One turn moves each row of this set onto another row. After a few examples, where does it send each row asked below?
sogek: 0.160 0.399 -2.427 3.227 1.224 -1.312 0.531 -0.115 1.683 0.284 -1.316
 0.370 0.351 -2.795 -0.528 -0.861 -0.082 -0.129 -1.837 0.839 -0.095
 0.386 0.952 -0.232 0.815 -0.451 1.003 -0.035 -0.383 -1.150 2.205 -0.188
vabid: 0.162 -0.872 -0.393 2.058 0.904 -0.702 0.706 -0.336 1.402 0.886 -1.200
 -0.430 0.113 -0.220 2.489 -0.506 0.471 -2.089 -2.844 1.778 -0.307
 -0.894 1.830 -2.725 1.934 1.507 0.284 -1.517 -0.919 1.027 0.396 1.515
mevok: -0.012 0.664 -1.934 1.175 0.313 -2.147 1.306 -1.386 0.652 -0.436 -1.459
 0.911 1.273 -2.166 -0.692 0.621 -0.116 -0.462 -1.910 2.367 -1.985
 -1.454 1.108 -0.245 0.888 -0.032 -0.043 0.472 0.479 1.621 1.177 0.732
kiduv: -0.615 1.347 -1.011 2.727 0.773 0.210 0.555 -0.479 0.669 0.520 -0.262
 0.715 -0.265 -2.048 1.828 -0.278 0.641 -0.240 -0.698 -0.338 0.308 0.102
 -0.864 -0.330 -0.211 -0.563 0.735 -0.439 0.125 0.576 1.682 0.482
tel: 1.161 -0.301 -0.502 1.995 0.200 -1.968 -0.052 -0.715 -0.300 0.922 -1.003
 -0.026 0.622 -2.406 0.400 -1.447 0.287 -0.690 -0.366 0.775 0.301 -1.290
 0.158 -1.147 2.354 -0.982 -0.855 -1.935 0.002 0.651 0.922 -1.184
kana: 0.111 -0.804 -2.827 -0.526 0.050 -1.986 -0.126 -2.609 1.439 1.089 -1.773
 0.506 0.368 -1.060 1.413 -2.116 1.181 0.549 -2.687 0.093 1.068 -0.948
 1.214 -1.141 2.315 0.674 0.250 -0.128 1.230 1.098 0.535 1.062
luk: 1.095 0.724 -1.998 2.996 0.129 -1.910 0.076 -0.983 1.838 2.004 -1.176
 1.441 0.791 -0.476 0.249 -1.689 -0.495 0.959 -0.494 1.364 -0.191 -2.364
 -0.266 -1.233 1.788 1.372 0.825 0.733 -0.443 1.685 0.293 -0.175
lipi: 1.880 0.233 -1.199 1.151 0.060 -0.641 0.938 -0.935 1.670 0.616 -3.281
 0.808 0.152 -1.579 1.736 0.027 1.527 0.017 0.399 1.147 -0.249 -0.648
 1.214 -2.286 2.428 -0.507 0.243 -1.210 -0.344 0.921 1.000 -1.138
Zasem: 1.421 0.867 -1.537 1.858 -0.355 -1.078 -0.697 -1.435 1.010 0.614 -0.432
 -0.011 0.317 -2.189 0.199 -2.713 1.617 -0.273 0.065 1.002 1.318 -0.996
 0.052 -1.235 0.113 1.040 -0.239 0.265 0.291 1.868 2.524 0.708
Zumek: 0.354 -1.869 -2.020 1.915 -0.746 -1.563 1.312 -2.434 1.525 0.670 0.858
 0.560 0.478 -0.842 1.224 -0.894 1.223 -1.994 -1.161 -0.957 0.100 -1.093
 0.813 -1.386 1.258 -0.011 0.316 0.506 -0.412 0.355 -0.124 2.302
lozum: 0.545 -0.056 -1.604 1.789 0.794 0.810 0.572 -1.191 0.359 -0.050 -3.061
 0.686 1.762 -0.142 1.517 -1.165 -0.346 -1.241 0.295 1.460 -0.366 -1.963
 0.255 -1.314 2.543 1.221 1.620 0.276 -1.096 -0.008 1.123 0.744
doz: -0.015 -0.805 -2.249 1.208 0.434 -1.484 0.925 -2.418 1.531 0.452 -0.755
 1.757 1.614 -1.672 -0.118 -2.493 0.996 -0.132 -2.497 1.357 1.158 0.052
 1.245 -0.354 1.116 -0.794 1.507 -0.802 -0.951 0.239 -0.425 1.578
Vemut: 1.184 1.732 -3.382 3.063 0.165 -1.457 0.798 -0.959 0.092 1.294 -1.153
 0.256 -0.078 0.221 1.783 -0.554 0.732 -1.320 -1.640 1.012 -0.575 -2.161
 1.022 -0.383 2.195 0.463 -0.129 0.950 0.709 -0.949 0.766 -1.216
zize: 0.137 1.706 -2.686 1.423 -0.296 -0.476 0.575 -1.819 1.461 1.400 -0.369
 -0.567 -0.526 -0.136 1.631 -2.204 0.977 -1.089 -2.725 0.036 -0.058
 -0.567 1.336 -1.610 3.504 1.499 0.435 0.301 -1.132 1.853 1.218 0.824
fut: 0.944 1.135 -2.338 0.967 1.021 -0.867 1.382 -0.705 1.163 1.222 -0.511
 0.151 1.037 -1.094 0.920 -0.989 2.683 0.377 -2.515 0.926 -0.798 -2.829
 0.624 0.028 0.560 -0.969 0.887 0.516 0.824 -0.919 1.184 1.318
Rerem: -1.631 0.461 -1.805 1.801 0.857 -0.564 0.305 -2.054 0.831 -0.796 -0.954
 0.263 -0.404 -1.601 2.129 -0.781 0.837 -1.320 -0.584 0.708 -0.620
 -2.473 1.648 -2.152 0.960 1.685 0.265 -0.654 -2.163 -0.533 1.521 0.782
voma: 0.827 -0.718 -2.291 2.487 0.185 -2.143 1.006 -0.630 1.240 0.639 -1.048
 0.609 0.314 -0.781 1.572 -0.662 0.724 -2.309 -1.141 0.162 0.041 0.011
 1.032 -1.517 1.661 0.620 0.054 0.396 -0.176 0.689 4.778 0.970
tuv: 0.479 1.136 -1.216 -0.196 1.194 -2.086 0.291 -1.621 1.066 0.631 -0.813
 1.630 0.652 -1.587 1.022 -0.906 2.817 -2.227 -1.294 1.256 1.204 -0.864
 0.870 -1.261 1.238 2.056 1.344 -0.150 -0.429 -1.008 0.957 2.375
vufu: 0.460 -1.408 -1.905 0.844 0.193 0.199 0.714 -0.460 -0.328 0.931 -1.473
 1.018 -0.828 -1.226 2.109 -0.721 0.984 -1.405 -0.494 1.701 0.933 0.905
 0.622 -0.101 1.712 0.527 -0.387 -1.003 0.157 1.286 2.646 1.079
mimu: -0.515 0.055 -1.019 1.231 0.143 -0.879 0.006 0.018 1.807 -0.606 -2.724
 1.177 1.098 0.022 -0.541 -0.673 0.020 -0.227 -1.854 0.265 0.368 -1.853
 1.446 -0.386 2.054 1.169 1.223 -0.354 -0.269 2.738 0.875 0.888
koni: 0.451 -0.574 -2.617 1.810 -0.016 -2.217 -0.122 -0.168 1.170 0.925 0.425
 0.730 -0.022 -1.360 2.075 -1.333 1.970 -0.772 -1.577 0.491 -0.692
 -0.457 0.218 -0.654 3.869 -0.754 0.911 -0.305 -1.349 0.295 0.706 2.521
pon: 0.844 -0.359 -1.295 0.275 0.497 -0.628 1.025 -2.997 2.020 1.255 -0.763
 1.723 1.165 -1.199 2.478 -1.053 2.457 -1.861 -0.190 0.416 -0.107 -1.427
 1.685 -0.635 0.695 0.036 1.700 -0.766 0.127 0.188 -0.281 0.391
Pobo: 1.099 0.154 -1.654 2.000 0.042 -2.081 0.182 -1.323 0.283 0.761 -2.030
 0.809 1.266 0.610 1.816 0.843 1.056 -0.339 -1.302 -0.100 0.893 -1.024
 -0.831 -1.200 1.947 -0.174 0.593 -0.119 0.346 -1.313 -0.727 0.999
Duza: 1.629 0.994 -2.877 2.527 0.931 -2.086 0.474 0.462 0.670 0.886 -1.865
 1.059 -0.451 0.502 1.251 -0.373 0.569 -0.929 -1.680 1.560 0.282 -0.038
 0.729 -1.643 2.900 0.379 -0.817 0.365 -1.013 1.637 -0.530 1.699
tadal: -1.404 2.349 -1.959 1.771 -0.640 -0.577 0.095 -1.580 2.418 0.023 -0.225
 2.060 0.222 -0.933 0.568 -1.576 -0.107 -0.070 -1.858 0.959 -0.832
 -0.521 1.248 -0.273 1.405 0.588 -0.093 -0.562 0.843 0.745 2.203 1.263
Gadod: 0.280 3.384 -1.829 0.986 2.403 -0.140 1.639 -0.606 1.447 0.806 -1.797
 0.403 0.976 -0.840 1.080 -0.780 2.110 -1.993 -1.635 1.444 -0.451 -0.736
 1.077 -0.119 2.070 0.501 -0.027 0.030 -0.389 0.196 0.283 0.538
bak: 0.876 0.636 -2.481 0.982 0.636 -1.184 0.768 0.033 1.337 -0.638 -0.926
 0.188 0.622 -0.545 -0.647 -1.873 1.083 1.782 -0.595 1.557 1.112 -0.222
 1.330 -2.746 1.041 0.474 0.883 -0.577 -0.267 1.239 1.854 0.134
Bozu: 1.372 -0.735 -2.006 1.089 0.121 -0.561 0.873 -1.970 1.240 -0.085 -0.127
 1.638 0.903 1.460 0.876 -0.599 2.228 0.554 -0.632 1.196 0.833 -1.488
 0.532 -0.770 1.528 -1.008 0.907 -0.855 -1.110 0.577 -0.273 0.879
Gimu: 0.141 0.332 -1.395 0.864 0.051 -0.463 2.811 -0.723 2.234 0.766 -1.065
 -0.945 0.250 -1.873 0.983 0.833 1.023 -2.097 -0.243 -0.671 0.700 -1.168
 0.662 -2.162 1.127 1.608 0.394 -0.978 -0.294 0.395 1.507 0.515
butab: -0.602 0.458 -0.677 1.693 1.804 -1.473 0.643 -1.501 0.642 0.988 -1.848
 -0.092 1.574 -0.820 0.158 -0.707 1.218 -1.033 0.547 1.969 0.535 -2.606
 2.467 -1.696 2.568 0.919 -0.827 -0.291 0.250 0.122 -0.064 0.121
benel: -0.322 0.154 -2.231 2.013 -0.261 -0.335 2.171 -0.113 1.107 -0.322 -0.752
 0.704 0.780 -0.879 2.777 -0.145 1.028 -1.701 -2.027 2.777 -0.670 -0.253
 0.437 0.360 1.148 1.131 -0.708 1.466 -0.684 -0.102 1.523 0.691
nedit: 0.231 -0.097 -3.637 2.998 -1.000 -2.490 0.001 -0.573 1.372 -0.044 -0.755
 -0.301 0.807 -1.318 2.251 -0.603 0.780 -1.163 -1.088 2.085 -1.867
 -1.546 1.264 -1.336 0.221 1.178 0.294 -1.033 -0.611 1.353 1.543 1.442
ketus: 0.578 -0.069 -0.097 1.028 -0.077 -0.643 1.888 0.534 -0.528 1.665 -1.212
 -0.459 0.667 -1.322 0.494 -0.405 1.399 -0.847 -1.710 1.105 1.871 -1.489
 1.429 -1.316 -0.164 0.796 0.448 -1.539 -0.606 0.672 1.388 0.592
mez: 1.127 -1.003 -2.004 2.538 0.953 -2.450 0.816 -1.501 1.163 0.018 -0.561
 2.263 1.540 -0.167 0.673 -1.749 2.065 -2.097 -2.193 0.764 -0.114 -1.504
 0.760 -0.001 -0.054 -0.893 0.294 -0.061 0.473 -0.660 1.419 1.253
lil: -0.417 2.303 -2.771 1.100 0.998 -2.366 0.815 -1.177 0.570 1.294 -1.127
 0.842 -0.313 -1.548 0.486 -1.373 0.008 -1.385 -2.334 1.131 0.983 -0.748
 2.946 -2.195 1.173 1.582 0.226 -0.142 0.978 0.271 -0.085 1.087

tadal turns into -> vabid
pon turns into -> doz
Rerem turns into -> mimu
Now these:
Vemut turns into -> Gadod
Pobo turns into -> fut
Zasem turns into -> vufu
sogek turns into -> Gimu

One turn moves each row of this set onto another row. After a few examples, where does it send each row asked below?
laruk: 0.161 -0.900 -0.931 -0.508 -1.095 0.918 -1.083 0.652 0.035 1.103 0.134
 -0.155 1.858 -0.039 0.748
mosi: -0.233 0.851 2.201 0.406 -1.346 -1.231 0.622 0.436 -0.646 0.055 0.052
 -0.879 0.308 0.429 0.377
Dur: -0.443 0.281 0.518 0.286 0.558 -0.239 1.243 -0.368 -0.334 0.550 0.202
 0.683 -0.775 0.021 -0.235
kopop: -0.987 -0.158 0.091 0.475 1.556 0.983 0.081 -1.177 0.698 -1.308 -0.007
 -0.460 0.408 1.193 1.320
kav: -0.202 2.155 -0.688 0.983 0.594 0.870 0.189 -0.644 1.305 0.166 -0.823
 -0.073 0.740 1.992 -0.186
vibav: 0.214 1.768 -0.659 -0.009 -0.015 -0.217 -0.645 1.146 -0.309 -0.050
 -1.690 -0.240 1.709 0.169 0.057
luzeg: -0.786 -0.226 -1.035 -0.314 -0.609 -0.012 0.447 0.010 0.594 -1.708
 -0.780 -0.789 -1.059 1.494 -1.377
Labod: -0.113 -0.959 -0.602 -0.721 -1.273 0.464 -1.698 0.458 -0.031 0.528
 -0.192 -0.284 2.193 -0.102 0.313
Tikof: 2.231 -0.398 1.075 -0.973 -0.287 -0.353 -0.173 0.060 1.236 -0.461 0.792
 -1.638 0.134 0.590 1.032
dabus: 1.087 -1.450 0.876 0.693 0.367 -0.160 -0.646 -0.039 0.587 1.034 -0.355
 -1.476 -0.969 0.749 -0.154
nim: 0.024 0.968 0.786 0.669 0.338 -0.177 1.589 -0.502 0.010 0.321 0.127
 0.539 -0.609 0.173 -0.032
Voko: 0.986 0.330 0.357 -1.044 -0.770 1.018 0.576 0.300 1.424 -0.081 0.071
 -1.835 1.145 2.357 1.755
nog: -0.655 1.171 -0.895 0.313 -0.075 -1.040 -0.499 0.935 0.638 -0.795 0.123
 -0.448 1.383 1.493 -1.919
fegel: -0.249 0.433 1.730 0.715 -1.078 -1.777 0.564 0.295 -0.793 -0.652 -0.137
 -0.814 0.463 0.775 -0.135
fovaf: -0.232 2.126 1.859 -1.127 -0.670 0.314 -0.036 0.392 0.085 -0.372 0.799
 -0.564 0.583 1.474 1.482
netik: 0.444 2.381 -0.543 0.717 0.302 -0.344 -0.582 0.758 0.341 -0.202 -1.405
 -0.434 1.609 0.492 0.067
Safa: -1.766 -0.988 -0.101 0.327 -0.328 0.956 -1.647 0.493 1.226 -1.281 0.686
 -0.569 1.050 1.603 -0.467
Murub: 0.173 1.968 1.841 -1.113 -1.003 0.436 0.632 -0.037 -0.153 -0.279 0.859
 -1.009 -0.008 1.176 1.153
nonem: -0.626 0.012 0.010 0.664 1.225 0.754 0.884 -1.709 0.660 -0.829 0.109
 -0.481 -0.050 0.953 1.117
Nurem: -0.271 2.080 -0.354 1.064 0.611 0.873 0.259 -0.984 1.514 -0.505 -0.682
 -0.009 0.745 1.583 -0.534
dum: 0.783 0.858 0.138 -0.200 -1.023 1.118 0.582 0.104 1.155 -0.056 -0.569
 -1.571 1.310 2.707 1.755
gupup: 0.094 0.790 0.909 0.775 0.899 0.012 1.216 -0.638 -0.157 0.533 0.602
 0.206 -0.630 0.308 -0.112
Tuli: -1.954 -0.742 -0.327 0.030 -0.383 0.894 -1.894 0.735 1.118 -0.796 0.661
 -0.583 0.516 1.351 -0.727
tonit: -0.795 0.165 -0.417 -1.839 -1.199 0.217 -0.937 -0.670 -1.374 0.352 0.568
 -0.965 1.382 1.297 -0.418
fasu: 0.013 0.751 2.465 0.693 -1.614 -1.118 0.110 0.137 -0.277 -0.666 0.182
 -1.152 0.165 0.793 -0.224
Seset: 1.343 0.444 -0.577 -0.862 -1.359 1.036 0.834 0.391 1.201 0.050 -0.466
 -1.543 1.027 2.206 1.309
pige: 0.469 -0.732 0.262 -1.401 -1.709 0.044 -1.641 -1.229 0.713 -0.175 -0.998
 -1.514 -0.525 0.437 0.333
razu: -1.310 0.331 -0.800 -0.423 -0.525 -0.076 -0.308 0.232 0.091 -1.985
 -0.217 -0.889 -0.815 1.727 -1.401
refur: -0.568 0.644 0.181 -1.635 -1.547 0.661 -1.104 -0.629 -1.301 0.788 0.101
 -1.430 0.832 1.800 -0.125
Buzu: -1.024 -0.140 -0.393 -0.556 -0.697 0.545 -0.454 -0.187 0.227 -1.896
 -0.772 -1.274 -1.141 1.325 -1.437
Giso: 0.452 0.145 0.844 0.848 -0.061 1.799 -1.308 1.178 1.081 -1.207 0.364
 -0.967 2.010 0.504 -0.621
Lun: 0.515 -0.058 0.373 -0.655 -2.280 -0.011 -1.442 -1.480 0.631 -0.003
 -1.226 -1.254 -0.566 0.739 0.154
bim: -1.887 -0.701 0.449 0.091 -0.153 0.773 -1.870 0.517 1.113 -0.982 1.175
 -1.021 0.309 1.356 -0.397
muga: 0.183 -1.215 -0.809 -0.463 -1.507 0.923 -1.523 0.573 0.393 0.653 -0.084
 -0.352 1.817 -0.041 0.069
Pufi: 0.630 -1.093 0.838 0.346 0.370 0.194 -1.739 -0.144 0.920 1.015 -0.623
 -1.304 -1.026 0.323 -0.052
vod: 0.719 -0.510 0.422 -1.147 -2.225 0.093 -1.700 -1.363 0.718 -0.077 -0.642
 -1.552 -0.031 0.717 0.213
tobes: -0.078 2.298 -0.105 0.348 0.104 -0.377 -0.942 0.757 0.101 0.580 -1.662
 -0.066 1.179 0.511 0.454
rur: -0.634 0.820 -0.715 0.738 -0.569 -1.172 -0.297 1.034 0.646 -0.763 -0.259
 -0.436 0.980 1.770 -1.960
zaze: 1.076 -0.390 0.430 0.374 0.339 1.946 -1.048 1.300 0.577 -0.593 0.572
 -1.261 1.841 0.330 -0.540
digi: 0.170 1.847 1.730 -1.085 -0.719 0.323 0.518 0.117 0.302 -0.024 0.675
 -0.627 -0.058 1.229 1.782
mezeg: -0.103 1.046 -0.773 -0.025 -0.741 -1.241 -0.158 0.841 0.569 -0.833 0.043
 -0.978 1.499 1.473 -2.022
fina: 2.426 -0.444 0.669 -0.507 -0.054 -0.290 0.179 0.063 1.499 -1.111 0.697
 -1.552 0.306 0.850 0.584
Lakit: -0.417 -0.277 0.084 0.152 1.539 0.666 0.680 -1.317 0.417 -0.752 0.948
 -0.401 0.648 1.204 1.243
nabu: 0.246 -0.618 0.359 0.754 0.302 1.932 -1.470 1.443 0.654 -0.730 0.494
 -0.510 1.510 0.319 -0.578
lodu: -0.323 0.160 -0.461 -1.676 -1.708 0.933 -1.224 -0.741 -1.035 0.606
 -0.258 -0.841 1.354 1.526 -0.362
Zive: 1.235 -1.405 1.080 0.061 -0.120 -0.385 -1.352 -0.273 0.825 0.658 -0.579
 -1.647 -0.724 0.662 -0.601
vade: 2.402 -0.148 0.905 -0.933 -0.431 0.259 0.057 0.445 1.387 -0.636 0.304
 -1.807 0.236 0.379 0.931
gogir: -0.012 1.734 -0.422 1.003 0.392 1.457 -0.102 -0.897 1.876 -0.158 -1.228
 -0.214 0.746 1.404 -0.316

rur turns into -> Murub
nabu turns into -> nonem
Now these:
mezeg turns into -> fovaf
dabus turns into -> Buzu
Tuli turns into -> nim
luzeg turns into -> fasu

